Each row is where one point has got to under a steady rotation. How many steps took it there?
The counts run from 0 to 303.
[  7 -18  -2  21   2  19 -10 -19 -35 -14  26 -19   0   3  45 -40 -15   6
   5 -33 -18 -11  11  23  12   8 -40   0 -47 -50 -15  -6  30  -1  -4  -5
  17  28  37  -5  25   9 -29 -25  30 -21 -37 -17  21  14   9 -27  -8 -12
 -14  19  17  23  -5  -5 -35  -2 -33   6  33 -16  49  -8 -20  -4  35 -14
  41 -13 -30   4   9   2   0   6  17 -20 -22  18 -20   5  24 -26 -27 -29]
103
[ 20 -18  35  20  27  31   2  13 -40 -37  20  -1 -12 -38  50 -45 -38  -6
 -13   9 -40  13 -18  30   7  29 -23 -17  15 -21  14 -22 -20  12 -17 -29
   9  -4   0 -17   6  -5 -34 -15   6 -48   8  -3  12  15 -20   7 -11 -18
  -6  21   9   9  28  19   4  22   3   8  -2 -16  16 -47   2  -5  16  -4
  29  -9  29 -16  11  -3  49 -10  33  -7  -2  11  28  22  33 -30  24  20]
265
[ 27 -42  -5  36  30  23  12  11 -36 -32  30 -15  -1  -2  33 -55 -39 -30
  26   6 -17  -1  10  32   2  13 -10 -11  11 -53  30 -24  14  15 -19 -10
  31  21  -5  -9   2 -15 -14 -25  30 -24 -12 -10   7  15 -16  11  -8   1
   5  17  21  23  14  10 -33  22   4  17  18  -5   0 -23 -36 -23   7 -53
  17  -8 -24 -16   0  -7  40  17  30  16   3   9  12  -1  40  -3  22  31]
242
[ 11   2  19  -7   5  22 -11  -8 -15   8  16  -2 -26  -5  36 -40 -21  26
 -31 -46   1   8 -29  27  33  29 -21  22 -40 -18 -13   8  -8  -5  -1 -26
  -4  17  34   3  42  27 -50  -3 -16 -36   6 -32  36   6 -21   3 -13 -29
 -15  19  23  27  23 -15  24  13  -4 -13   6 -31  42 -20  35  20  38  24
   2  -3   4   5   8  20  23 -11   9 -42 -20 -12 -14  14   4 -21  -2 -33]
89
[ 19 -21  23  34  30  18  -3 -12 -50 -13  23 -12 -18 -12  56 -47 -29 -12
  -9 -16 -45 -19   3  32  18  -3  -9 -17 -35 -57 -12 -17  -4  17  12  -5
  22  11  25  -9  -3  23 -19 -24  25 -15   0  -9  16   8 -32   7   0 -16
 -22  24  30  15  25  20 -19  -4   1  15  29 -19  27 -37  12   1  31  -1
  24   2  -7   3  23  -2  32   2  16   5 -14   3   0  30  28 -41  23  22]
294
[ 18 -23 -30   7  18   7 -11 -14 -17   6  22 -18  -7  31  15 -46 -20   1
   8 -40  16   2  -2   3  21  16  -4  24 -51 -55  -5   5  33  11   4 -14
  20  32  31 -20  38   6 -27 -31   9  -7 -25 -45  25   1   6   7  -9  -2
 -10  13  27  35   9 -13 -29   8 -20  11  33 -24  41  13 -14  19  27 -14
  10  -4 -57  11 -16  -2  23  18  11 -27 -16 -13 -37 -17  12  -2 -14  -9]
109
[ 52 -38  -2  23   7  31   3  11 -29 -37   7 -22   3  -6  31 -32 -28   8
  22  -4  -5  14   7   7   9  13 -28 -19 -27 -42 -17 -26   2   1  -2  -9
   3 -10  24  -6  40 -19 -18 -43  39 -28 -47 -38  -3  20   5   0 -16 -19
  -3   3 -12  -4   0   4 -11  11 -55  15  28  29  29 -16 -37   2   7   3
  27 -22 -43   6 -23  -3  26  16  22 -26  -6   8 -29 -17   9 -12  -7  18]
160
[ 19 -20  10  29  23  27   3 -18 -51 -16  36  -5 -18  18  38 -40 -22 -19
   4 -27 -39  -8   8  44  14 -13 -10 -12 -28 -63 -18  -8  21  17 -11   6
  33  41  31  -5   9  10 -18 -18  24 -22  -9 -10  28   9 -11 -13  -1 -13
  -3  27  31   3  16   4 -49   0  13  11  22 -14  26 -18 -11  -1  33 -13
  21   3 -28   1  23  -7  27  15  25   8 -17   7  -3  32  20 -24   0   7]
298
[ 25 -33  -9  21  17  14   7  26   2   8  19 -13 -13 -10  23 -70 -35   2
   6 -13  29 -10  -4  27  29  33  -1  27 -19 -24  24 -14 -12 -11   1 -25
  14  10   1  14  20  16 -18 -14   7 -24  -2 -37  20  14 -50  45 -19 -18
  -3   6  20  55  26 -11  29  39  -1   2  13 -13 -10 -20   8  -7   9 -37
 -29   0 -27 -13 -15  25  40  -1  10 -15   3 -19 -15 -25  16   2  47  13]
228
[ 11 -26   2   4  18  24  -2  30 -39 -34  20   5 -10 -17  46 -55 -50  -8
   3   2 -29  11  -6  39  -3  26 -39  -8  25 -39  29 -15  -1   9 -40 -17
  19  31   4 -21   3 -25 -30 -18  30 -24 -17  -6   8  21 -10 -11   3 -16
  16  23  10  21  20  -3 -22  23  18  15   5 -29   7 -15 -31  -6  20 -39
   9  -9  -7 -12   1  -5  52  15  22  17   7  13  15  23  41  -3   9  12]
17
[ 23  -1   0 -16  14  20 -24  -7 -20  -3  21   6 -34  28  18 -50 -31  15
 -13 -31   2  19 -26   4  17  28 -10  19 -29 -31 -19  18   7  12 -13 -29
  13  29  39 -25  45   0 -36 -23 -14 -22  -5 -45  36   0  -4  -5  -6 -27
   4  20  16  14  28 -14  -7  13   5   9   0 -40  35  13   6  48  27  12
  -2   5 -37  11  -9 -10  56  10  12 -32 -13 -12 -20  21  -5  -9 -11  -2]
83
[ 17 -12   3  11   0  27  -9  33 -37 -43  13 -20 -10 -27  62 -61 -48  10
  24  14 -15 -11   4  27  -4  32 -50  -9   7 -39  10 -16 -21  -5 -20 -17
  11   7  22  16  17 -14 -16 -25  52 -17 -45 -15  -9  25 -23 -12   2 -30
   1  13   3  22   5   4   2  26 -26   8  14 -11  -4 -21 -19  -6  11 -44
  13 -11 -28  -4  -7   1  20  -3  20  -3   9  18  -5  10  34  -5  17   8]
213
[ 29   8  -5   3  -8  38  -6   2 -16 -25  16 -20 -22  18  16 -44 -30   3
  36  -4  34  10 -19  16  10  47  -4  25   5 -21   7  12 -11   7 -25 -32
  18   2  27  39  67  -7 -28  -7 -19 -52 -12 -41  29   1 -19   2 -21 -34
  12   0  21   4   3  -5  22  40 -21 -14  -8  -1  -7 -14  10  11  -1 -30
  -1  -3 -41  -4 -16  -3  16 -12  38 -45   2 -12   0  -7  -4  27   0 -10]
196
[ 40 -17  -1  -6   2  25  -2   9  -2 -16  -6 -12   2  -9  13 -20 -21  25
 -12 -30  31  39 -30  12  27  49 -15  19 -13  -6  14  -3  -5  -2 -10 -37
 -13  -7  11  -8  66  -4 -56 -12 -21 -51  -4 -45  18   5   2  18 -24 -17
   2   3  10  20   9 -17  29  28 -30 -12   4   5  37 -23   4   7   9  16
   8 -21   0   1 -23  19  24   0  26 -60  -8 -23  -9 -28   8   8 -11 -21]
143
[ 16 -34   8  44  20  22  15  10 -31 -26  24 -24   6 -30  47 -52 -30 -22
  14   5 -18 -12   9  40   9  21 -16  -9  -1 -37  33 -31   1   0  -4 -15
  22   5  -7   9  -1   6 -22 -15  28 -35  -4   0   8  18 -29  17 -12  -3
 -12  12  23  35  10  16  -8  24  -8   2  21  -1   3 -47 -13 -38  11 -47
  28 -12   4 -21  13   7  18  -4  31   2   1  11  18  -9  48 -13  33  14]
238
[ 23 -41  27  37  38  19   9  10 -29 -13  23  -2  -2 -36  49 -52 -28  -7
 -21 -11 -40  -4  -1  34  23  12 -15 -16 -23 -30   9 -30  -4   5   6 -16
  11   3  -4 -21 -10  15 -25 -21  22 -32   6  -8  15  21 -31  25 -16  -6
 -20  21   8  32  31  11  -1   9  -1  15  19  -9  24 -46  -2 -13  26  -3
  20 -10  15 -14  13  10  44  -2  15   2  -7   6   6   4  34 -42  35  26]
40
[ 40 -19 -16 -15   3  25   1   8  -4 -15   0  -5  -1  11   1 -18 -21  16
  -4 -38  35  45 -27  17  22  40 -14  22  -6 -19  12   1  14   2 -22 -27
  -4  16  12 -14  67 -19 -56 -14 -18 -46 -11 -50  25   3  16   5 -19 -14
  16   6  12  11   7 -27   4  28 -17  -8   4   1  37  -5 -17  11  12   5
   4 -21 -20   2 -28  15  33  16  26 -50 -11 -24 -16 -24   5  21 -25 -23]
140
[ 34 -23 -26  -8  10  17 -13   2 -27 -33   1 -20   5  16  17 -29 -34  -2
   9 -17  16  36 -13  -8   3  37 -20   8   0 -44  16   0  19  21 -15 -32
   7  11  12 -35  52 -31 -41 -37   8 -21 -29 -41   4  -3  31  -5  -6  -2
   6   8  16   9   2  -9 -25  15 -27  11  16 -11  41   2 -33  17  10  -8
  25 -21 -37  10 -34 -10  36  24  28 -33  -8 -11 -13 -19  20  16 -26  -1]
135
[ 10  -8 -17  17  17  17  -9   0  -9  -6  31 -20 -20  18  17 -71 -35 -16
  31   6  32  -7 -12   8  11  47  12  32   0 -26  30  10   2  12 -14 -35
  31  13   9   9  32   5 -17 -14 -18 -37   4 -33  35  -3 -31  23 -17  -9
   1   7  32  37  21   2  11  38   0  -1   2 -30  -9 -11   1  11   3 -58
  -3   7 -43 -14  -8 -10  38 -10  31 -22   5  -7   5  -9  14  16  23  10]
0
[  9 -18 -17  21  13  11 -16 -19 -22  -7  26 -25  -4  16  32 -51 -19   1
  14 -28   0  -6   7   1  12  22 -26  11 -52 -51  -8   2  33   7   7 -16
  19  25  36 -15  31  10 -24 -35  21 -11 -37 -32  21   9   8  -9  -9  -4
 -18  16  19  29   2  -2 -33   3 -36  12  36 -23  50   2 -22  11  29 -16
  33  -9 -50   6  -7 -13  14   4  14 -28 -19  11 -30 -10  18 -19 -21 -12]
106
[ 24 -30  -7  32  20  34  12   0 -14 -26  46   0  -5  25   4 -52 -22 -26
  33  -4   3  13   2  34   2  26   1   7  11 -25  22 -10  35   8 -39 -13
  40  33   1  -3  28 -16 -22 -13  -5 -59  -2 -18  42  14  -4   2 -25  -1
  20  12  12  16  13  -5 -29  34  10   2  -2  -4   1  -9 -39 -14   8 -50
  14 -10 -32 -25  -2 -13  43  12  38  -6   3  12  14  -4  23   7  -4   9]
247
[ 26 -37   3  24  16  19  24  24 -15   1  16  -4  -6 -18  31 -45 -30  -8
  -4 -26   8  -6  -2  61  31  12  -5  14  -9 -31  26 -25 -11 -11  -7  -9
  15  21  -2  23  13  14 -30   0  11 -31   8 -18  21  17 -49  36 -15 -18
   1  14  31  47  22 -16  16  32  15  -7  12   0 -11 -38   8 -33  18 -32
 -25  -3   1 -16   3  43  23   6  17   0  -1 -21   5 -12  30   4  41   4]
232
[ 35 -22  20  12  27  25   5   2 -12  12  28  18 -34   8  17 -53 -24   8
 -25 -36  -6   2 -20  37  35   7   9  13 -35 -19 -19  -3  -7  -3  -2 -14
  15  24  21  -6  23  22 -27  -8 -15 -36  14 -36  42  12 -41  27 -20 -30
  -1  22  12  24  44 -12  15  20  20   6   1 -14  17 -18  20  24  29  18
 -25   7 -16  -8   5  14  60   4   8 -15 -10 -18 -13  14  -5 -24  28  15]
284
[ 32 -22  19   7  26  30  16  15 -20 -14  14   9 -18 -14  21 -35 -33  -8
 -18 -16  -2  26 -31  47  26  26   5   5  18 -16  26 -13 -13   9 -25 -24
  12  18  -6  -7  23  -1 -46   5 -25 -58  33 -19  31   4 -30  31 -14 -18
  10  18  26  16  32  -6  17  34  34  -6 -13 -14   4 -40  14  -9  13  -5
 -12  -3  24 -16   6  17  53   3  30 -10  -1 -21  26  11  22   0  27  10]
259
[  6 -16 -10  22   9  15 -16 -18 -23 -10  25 -24   0  11  35 -48 -16   4
  13 -28  -8  -9   9   8   8  18 -29   7 -52 -48  -8   0  33   4   3 -12
  21  25  36 -11  29   9 -23 -34  25 -17 -38 -26  20   9  11 -19  -9  -6
 -19  15  18  26  -2  -2 -34   3 -39  10  35 -20  50   1 -21   8  33 -18
  38 -11 -44   5  -2  -9   9   2  18 -27 -19  16 -25  -6  21 -21 -22 -17]
105
[ 16 -20   7   3   9  16  -3   2 -47 -10   6 -11 -10 -17  57 -28 -30  12
 -25 -46 -29  -4  -1  48  24  -1 -40  -6 -37 -62 -13 -15  -2   5  -1   0
   4  31  35  -9  13  13 -43 -17  41  -1 -25 -13   6  12  -9 -11   9 -21
 -11  28  29  21  10 -12 -24  -7  -4   5  33 -21  42 -22   3  -2  43   9
  10  -7  -5  16  12  24  12  18   4  -1 -22  -6 -16  23  33 -25  -3 -15]
98
[ 23 -19  -2  25  31  23  -2  -2  -1 -16  36  -6 -11  13   4 -63 -27 -18
  18   6  17  14 -17   5  14  46  15  19   7 -10  30   3  13  13 -18 -40
  28   7  -4 -12  31  -2 -23 -16 -36 -60  15 -32  42   3 -17  29 -28  -3
   3   5  13  28  28   7   7  40   2   4  -7 -19   4 -17 -10  10   3 -36
   9  -2 -24 -25 -11 -19  59  -7  36 -29   7  -2  12 -14  15   3  16  19]
252
[ 25  -8  24  11  30  18  -9 -17 -57 -25   8 -12 -17 -11  50 -28 -40 -18
 -23 -14 -41  11 -20  25  15  13  -4 -15  -7 -55   5  -7 -16  38   3 -24
  11   4  16 -26  13   7 -39 -19  -1 -23  20  -9  13 -10 -15   7   4 -13
 -19  24  42   2  26  21 -13   0   9   8  12 -30  33 -45  20  10  23  13
  30   0  15   8  16  -5  39   4  28 -10 -14 -13  21  34  29 -23  14  19]
68
[ 26   8  -4   2  -6  34 -10   4 -15 -23  12 -22 -21  13  21 -46 -33   4
  33   1  36   9 -23  12  10  50  -4  26   5 -19   8  13 -18   6 -19 -36
  13  -4  25  37  65  -2 -29  -8 -19 -51  -9 -40  24   0 -25   9 -17 -34
   7   0  22   9   6  -5  28  40 -24 -17  -6  -5 -10 -17  14  13  -3 -30
  -2   0 -37  -5 -17   0  15 -16  38 -48   3 -13  -1  -6   1  25   7  -7]
197
[ 41  -9 -14  11   2  33  -5   5 -50 -44   9 -29 -16  24  31 -32 -42 -17
  46   8   8   7  -2  16  -2  18  -7  -6   9 -63   2  -3  -6  27 -17 -11
  24   7  28  19  47 -22 -16 -32  20 -22 -30 -30   3  -1  -5  -7  -1 -25
  10   5  25 -14  -2   8 -22  21 -20   5  12   7  -5 -11 -16   8  -4 -35
  12  -5 -62  10 -17 -15  23  19  38 -12   2  -4  -3   8  11  25  -3  22]
189
[ 22 -37  31  39  33  18  10   8 -24 -12  25  -2  -4 -38  47 -52 -25  -2
 -23 -14 -35  -5  -5  35  24  17 -16 -10 -24 -20   8 -30  -5  -5   4 -18
   8   2  -2 -18  -4  20 -28 -17  14 -37   9  -7  18  23 -34  24 -16 -10
 -19  19   6  36  30  10   7  15  -5  10  16  -9  23 -47   3 -14  26  -1
  18 -11  24 -18  14  13  43  -7  16  -3  -7   8   8  -1  36 -46  35  17]
39
